The same turns and mirrors carry the whole set onto itself and the rows of a family onto each other. Which other rows belong to the same family as each row named below? List them in the order they appear above.
These 32 rows form 4 families of 8 rows each.
K_374: [ -2 -15 -21   9 -16 -40  -7   9  11   7   0 -11  -8  -7  24 -17   5]
K_69: [ 11  20   1   1  17   6 -11 -13   2   6 -17 -12  -4 -22  37 -15   1]
K_664: [-11  -6 -15 -21   9 -18   0  26   0  15   0 -10  20  27  -4   4   8]
K_710: [ -3  -3  -5  17  -2  11   8  -2  -1  26 -22 -28   6   0  16 -24  16]
K_671: [ -8  22 -31 -11  13 -21  22  19  10  17  10   0  -8  -7   5 -20   9]
K_572: [ 18  30 -16 -15   9 -29 -26   5  11  -2   6  -3   8 -18  20   0  -6]
K_649: [ -9 -19 -13   5 -15 -34   8  18  18  13   7   8   3  -1  11 -10   9]
K_274: [  8  10   6  -5  14  -4  -6  -8   0  -7  -9  -6 -17 -25  32 -18  11]
K_61: [  2  38 -38  -4  10 -14   7  10   8  19   5 -23  -3 -10   6 -18   7]
K_937: [ 10  10  -2   6  12   0   9 -11   5  12  -4   4   2 -37  31 -22  -4]
K_547: [  1 -28   8   9   0 -16 -15   7   3   7 -17   3  28 -17  12   6  -3]
K_204: [ -4   5 -16  -6  -9 -21 -13  29   5  26 -11 -26  27  12  -9   8   7]
K_239: [ 21 -21  10   0  -4 -16 -29   7   5   9 -12   5  15 -12   9   6  -6]
K_397: [ 17  11   0  -6  24  15 -19   9  -4  18 -21 -11  22 -10  -9   7   0]
K_994: [  6 -21 -26  -1 -24 -31   1  14  13  10   2   0   3   4  14 -17   8]
K_118: [-11  -5  -8  -8   2 -10   8  30   2  26  -9  -8  24  17 -15  -2  14]
K_618: [ 13  15 -19 -21  17 -38 -12  18   2   2   9   6  16 -22   5  -4 -11]
K_470: [-12   0  -9  15   5  13  26   2   9  26  -9  -6   6  -4   8 -20  20]
K_441: [  5  34   1  -9  15  14 -14   6   7  10 -11 -17  20 -15  -1  14  14]
K_102: [ -8  -2 -24   8  -2  17  19   4   6  26 -24 -16  -1  -2  15 -18  17]
K_37: [ 11  27  -9 -17   1 -27 -24  14  16  -5  10  -2  11 -19   6  14   5]
K_356: [-15  -7  -6  14  -1  17  17  -6  14  23  -5  -9  14   5  17  -3  15]
K_128: [ 15  11  -6   5  23  11  -6 -10   6  10 -14  -1 -11 -34  22 -11  -3]
K_370: [ -8  24 -27 -22  22  -8  20  13   2  17   8  -9  -4   8  12 -15   6]
K_974: [  5  22   0  -5  18   9 -25   6   1  13 -25 -19  27  -5   5  14   4]
K_619: [  1  20  -1 -14  27  11  -1  17  -7  25 -22 -11  28 -14  -2   3  -3]
K_910: [ -2  -8 -29  -6  -6  -6  -2  25   4  21 -17 -16  26  16 -12   1  15]
K_260: [ -7 -12 -19   7 -14 -24   8   0  23   8  18   6   2   0  25  -5   6]
K_741: [ 10 -14   6   0   1 -23 -35   3   3  -5 -16  -6  17  -5  21   4   0]
K_120: [  5 -19  21  -4   1 -11 -24   6  -3  -6 -19  -9   8  -5  16   1  13]
K_740: [  4  26 -42 -15  -3 -13  16  17  14  22   3  -7  -8  -6  14 -20   5]
K_608: [ 21  19 -15 -18  12 -27 -21  14  10   7   3   6  -5 -26  11   3 -14]

Which other rows belong to the same family as K_910? K_239, K_397, K_994, K_102, K_128, K_740, K_608
Which other rows belong to the same family as K_671? K_69, K_572, K_649, K_118, K_470, K_974, K_741
Which other rows belong to the same family as K_710? K_374, K_61, K_937, K_547, K_204, K_618, K_619

The same turns and mirrors carry the whole set onto itself and the rows of a family onto each other. Which other rows belong to the same family as each row named below? List them in the order they appear above.
These 32 rows form 4 families of 8 rows each.
K_55: [ 18 -13  14  -8  10   3  11  19  19   0  21 -13  -3]
K_675: [-26   2 -17 -13  -7  -1  -6 -11 -10  17  15 -10  15]
K_589: [ 12   9   4  18  -2 -10  -4  30  32  -2   1  13  -4]
K_225: [ 12  -2 -10 -17  11  -4   7  -8 -12  16  12 -25   6]
K_912: [-14  19 -24   9 -15 -14 -20   0   4  18  -7  10   9]
K_803: [-24   2 -19 -17 -12  -4  -1  -4 -18  12  10  -9  12]
K_336: [-24 -13   5 -21  -8  13   9  18   9   3  21   0   7]
K_543: [ 14  -6  -9  -9  13  -7  -4  -7  -7  13  16 -30   5]
K_184: [-25  -6   1 -22  -2  13  14  27   4   3  18   1   5]
K_704: [ 26  11 -16  14   5 -20 -18   3   6  13  -6 -11  -2]
K_73: [ 16  -8  14   1  14  -1  10  20  22  -4  24 -12  -2]
K_919: [-24 -11   7 -15  -1  10  11  18  11  -1  27  -4   8]
K_995: [ -3  21 -26   5 -14 -15 -13   7  -1  19 -18  11   5]
K_247: [ 15  -3  -8 -11  10 -10   6  -7 -12   9  17 -27   4]
K_233: [ 21  11   6  12   0 -10   0  34  24   4   3  14 -11]
K_889: [-13  15 -26   7 -16 -14 -24   6   0  16 -12   6   6]
K_411: [ 13  -2  -7  -5  14  -8  -1 -13  -3  15  20 -26   7]
K_568: [-25  -2 -20 -16  -8  -1 -10  -5 -13  15  10 -13  13]
K_68: [-24  -7   5 -21  -7  11  12  23   3   5  25   4   2]
K_853: [-28   6  -3   3 -17   1  -4  28  20   1   5  20   6]
K_285: [ 25  15 -14  18   5 -21 -14  -2  10  15  -2  -7   1]
K_484: [ 29  15 -14  13   2 -24  -9   3   2  10  -5  -8  -2]
K_756: [-20  11  -4   0 -18  -1  -3  34  15   6   2  27  -2]
K_690: [ 32  14 -15   7   7 -19  -5   2   2  16  -8 -10  -2]
K_312: [-21   5  -4   0 -21   1  -6  29  21   5  -3  23   2]
K_401: [-10  20 -25   6 -19 -18 -15   6  -4  13 -12  10   6]
K_824: [-20  11  -7  -1 -14   1  -1  38  16   4  -5  23   0]
K_427: [20  5  5 13 -2 -9 -4 30 30  2 -2 11 -7]
K_201: [ 15  -7  10 -11  16   4  17  26  12   1  19 -13  -4]
K_454: [-24   5 -22 -19 -11  -1  -1  -3 -16  19   2  -4  13]
K_161: [20 10  2 10  5 -8  3 37 24  2 -3  9 -9]
K_880: [17 -7 14 -9 12  2 15 23 12  3 26 -8 -7]

Which other rows belong to the same family as K_880? K_543, K_704, K_233, K_889, K_568, K_68, K_756
Which other rows belong to the same family as K_675? K_912, K_184, K_411, K_285, K_824, K_201, K_161
Which other rows belong to the same family as K_690? K_589, K_225, K_73, K_919, K_995, K_853, K_454

The same turns and mirrors carry the whole set onto itself and the rows of a family onto each other. Which other rows belong to the same family as each row named below? List them in the order they appear above.
These 16 rows form 4 families of 4 rows each.
K_544: [  7   9  -8  -9 -17   6 -11 -12  20 -15]
K_773: [ -9  -6  -2 -25   6  23 -35  44  11  19]
K_718: [  5  -2   4 -24 -14  -3 -51  21  20 -10]
K_683: [ -3  -6  -7 -32  10  31 -30  44  11   5]
K_166: [-12  -3  -7  -7  -2  34   7  19  21  14]
K_638: [  3   4   0 -19 -13 -11 -47  21  16  -4]
K_707: [ -2   8  -5  -2 -20   0  -6  -3  25  -7]
K_179: [-11  -6  -3 -12  -1  41   5  10  26   9]
K_41: [-10 -10   2 -30   9  30 -34  40  18  12]
K_596: [  9  -5  -3 -39 -16   6 -50  24  12   3]
K_202: [  5   6  -3 -22 -18  -2 -22 -15  25  -7]
K_794: [  5   3   0  -6 -24   6 -12  -9  27 -12]
K_750: [ 12   3  -4 -26 -12  -1 -49  21  10 -11]
K_63: [ -9   0 -11 -16   5  38   8  11  21   1]
K_51: [ -7 -14  -5 -36   1  34 -15  42  21   8]
K_27: [-11  -3  -7 -21   0  26  11   4  34  -2]

Which other rows belong to the same family as K_718? K_179, K_41, K_794
Which other rows belong to the same family as K_51? K_596, K_202, K_27

The same turns and mirrors carry the whole set onto itself and the rows of a family onto each other. Which other rows belong to the same family as each row named below? List them in the order they appear above.
These 32 rows form 4 families of 8 rows each.
K_513: [ 12  23  -9   6   3   7   3 -34 -33 -26   0   5  15 -16   3   8   1   5
  23  11  31  -5 -42  -3  13  14  18  20]
K_278: [  6  28  -5   7  16   1   6 -29 -28 -27   2  11  10 -15  -1   4  -7   2
  27  16  27  -2 -37  -4   6  10  24  17]
K_977: [-35  -1   2 -26  -7   3   4 -23  -7  -1 -32 -12   2 -25 -13   3 -21   0
   7  31 -16  10  26  22  32  14 -19  18]
K_463: [ -9  24  -4   4 -10   1  18 -27 -11  -2 -15  -5  -5   5  -8 -30   1  -6
  16  28  18  26  -9  28  26  13   5   4]
K_33: [  1  25 -11   6 -10   4   8 -26  -5   0 -10 -11  -7   4 -12 -14   6  -2
  24  35  24  22  -8  27  23  -2  -7  13]
K_32: [ -7  26 -11   4   0   2  15 -28 -12   5 -12  -9  -5   2 -17 -25  -2  -6
  30  37  21  20   0  22  29   4   2   6]
K_84: [-14  26  -5   7  -5   3  13 -33 -10  -1 -11 -12  -7   2  -7 -27   1  -7
  21  31  18  19  -2  29  33  -4  -1  11]
K_95: [-22   0   5 -31 -15  12   7 -18 -12   2 -30 -20  14 -29  -6   0 -12  -1
   6  32  -3  15  22  17  41  19 -23   8]
K_106: [-14  -3  -3 -24   5   9 -10 -31 -29 -25 -17  -1  21 -45  -1  41 -22  11
  14  14  -3 -20  -6  -9  19  16  -5  34]
K_820: [ -1  21 -12  10  11  -3   0 -40 -28 -28  -2  13   2 -11  -4  11  -8   6
  25  10  18  -9 -37   2   3  10  23  30]
K_421: [-26  10 -10   2   9 -10 -14 -31 -15 -22 -38  19   1 -13  -2  15 -12 -30
  16   3   3  11 -16  21  33  18  -4   1]
K_945: [  4  11   3 -22 -14  20  20 -28 -26  -4   5 -25  16 -27  -8  -5  -8  34
  14  39  12  -5   1  -3  12  12   4  37]
K_388: [-31   5  -4   3   0  -4 -11 -28 -16 -25 -42  18   6 -16  -5   9 -14 -27
  21   0   8   1 -20  20  33  20  -4  -3]
K_651: [  7  19  -7 -27   8   3   3 -42  -8 -36 -27  20  17   1 -12  10 -22  16
  17  29  -1   1  -4  36  26   4  -4  33]
K_289: [  6   6  -9 -26   0   5   9 -37  -7 -44 -28  16  16   6 -10   5 -17  22
  11  31  -3  -4   0  19  31   4 -12  35]
K_697: [  8  17  -3 -24  -5  14  17 -30 -23  -1  10 -25  11 -24  -5   2  -7  32
   9  43   8   4   5  -1  12   8   4  40]
K_207: [  9  24  -7 -31   4   6   7 -40 -14 -40 -25  13  18   8 -20   8 -21  16
  22  22   6  -1   6  25  21   0   1  26]
K_47: [-31  -1   7 -25  -9  13   3 -32  -9   2 -33 -18   1 -30  -9   5 -13   6
  10  23  -4  10  25  17  45  15 -24  16]
K_52: [-32   3   2   6 -14   6  -1 -17 -33  10  -6 -19  -7 -40  11   1  -6  -5
  18  13  18   7 -17  -9  21  31  14   3]
K_573: [  3  11  -2 -20  -9   0  16 -23 -25  -2   5 -23  17 -35  -4  -4  -6  38
  20  39   5   5  -6  -3  11  14   8  42]
K_966: [-29   4   0   6 -13   7   4 -17 -32  10  -4 -26  -1 -42   2   1   2 -10
  13  13  17   5 -12 -17  19  24   3   4]
K_938: [-25  -4   4 -26   5   6  -1 -33 -34 -26 -22   4  23 -45   1  25 -26   7
   6   7  -9 -17  -7  -8  22  31   7  25]
K_506: [-29  14   2   6  -4   5  -3 -20 -34  17  -4 -21   0 -47   0   6  -2 -17
  18  11  19   9 -15   0  15  24  11   3]
K_943: [ -1  14   5 -17  -7  12  28 -24 -24  -3   4 -23   2 -23   0   3  -3  37
  13  43  14   0   7   0  22  11   8  40]
K_985: [-26  10  -5   0   4   9  -9 -35 -15 -24 -36  16  -1  -5  -6  15 -14 -34
  10   3  11   0 -10  21  33  15  -9  -4]
K_772: [-10  -5  -2 -27   1   6  -6 -25 -31 -26 -21   5  23 -43  -2  38 -21  12
   9  12  -3 -14 -13 -10  11  32   1  27]
K_199: [  8  21 -15   5   4  -3   4 -26 -32 -29   2  11  15 -10  -1   5  -7  -1
  21  20  20  -5 -41   1   0  14  24  22]
K_4: [-31  -2   0  10  -9   3   0 -19 -26  14  -6 -19  -3 -48   9   2   2 -11
   9  20  10   7 -22  -7  24  29  -1  12]
K_116: [ 10  19  -9 -26   9   4   8 -42  -8 -38 -26  12  23   0 -21   9 -13  10
  12  28  -3  -1   0  27  25  -2 -14  35]
K_363: [-30  -6  -2 -27 -21   9   1 -29 -14   0 -34 -17   6 -27  -9   7 -13   3
   3  26 -11   6  21  24  39  18 -23  21]
K_541: [-22   8 -12  -4   3  -3 -20 -34 -16 -23 -35  17  15 -18 -11   7 -17 -32
  17   0   2   5 -22  19  23  18  -8  -2]
K_571: [-16  -5   4 -24  -4   8  -8 -30 -29 -31 -20   3  22 -43   7  36 -19  11
   0   6  -6 -14 -16  -3  17  24  -2  32]

Which other rows belong to the same family as K_943? K_513, K_977, K_463, K_106, K_207, K_4, K_541
Which other rows belong to the same family as K_33? K_95, K_820, K_289, K_573, K_938, K_506, K_985
Which other rows belong to the same family as K_84? K_278, K_388, K_651, K_697, K_966, K_772, K_363

The same turns and mirrors carry the whole set onto itself and the rows of a family onto each other. Which other rows belong to the same family as each row named below? List them in the order they appear above.
These 18 rows form 3 families of 6 rows each.
K_50: [  1  12  30 -11 -14   7  23  26  10]
K_549: [-10   4  14 -15  33  16  14  -1   1]
K_72: [-4 34  5 14 20 -4 -8 12 26]
K_897: [  2 -15   2  -2  -2  12  17  28   6]
K_508: [  2  23  16 -13  -1  14   0 -14  22]
K_209: [  8  26  36   2  26 -10  20  17   1]
K_841: [-2 19 34 -4 33 -5 18 23 25]
K_822: [  5   6   0 -16   9   6   9  -9 -11]
K_706: [13  9 41 -9 -5 -4 13 23 17]
K_362: [ -4   8  20  -6 -10   4  29  18  33]
K_439: [-11  -4  -4  -3   7  10   5  38   5]
K_958: [  5  16  28  -5  35 -12   4  17  -7]
K_852: [  6   3   5  -5  29   3  17 -10  -8]
K_602: [13 14 -6 15 24 -5 -1 32 15]
K_273: [25 27  4 -2 -6 -5 -1  1 22]
K_216: [ 10  18   0   6  18  -8 -15  26  29]
K_628: [ 19  10   4  -9  -2   2   0 -13  25]
K_684: [-19   3 -11   8  10   8  16  19  13]

Which other rows belong to the same family as K_216? K_50, K_209, K_439, K_852, K_628
Which other rows belong to the same family as K_273? K_897, K_822, K_706, K_958, K_602

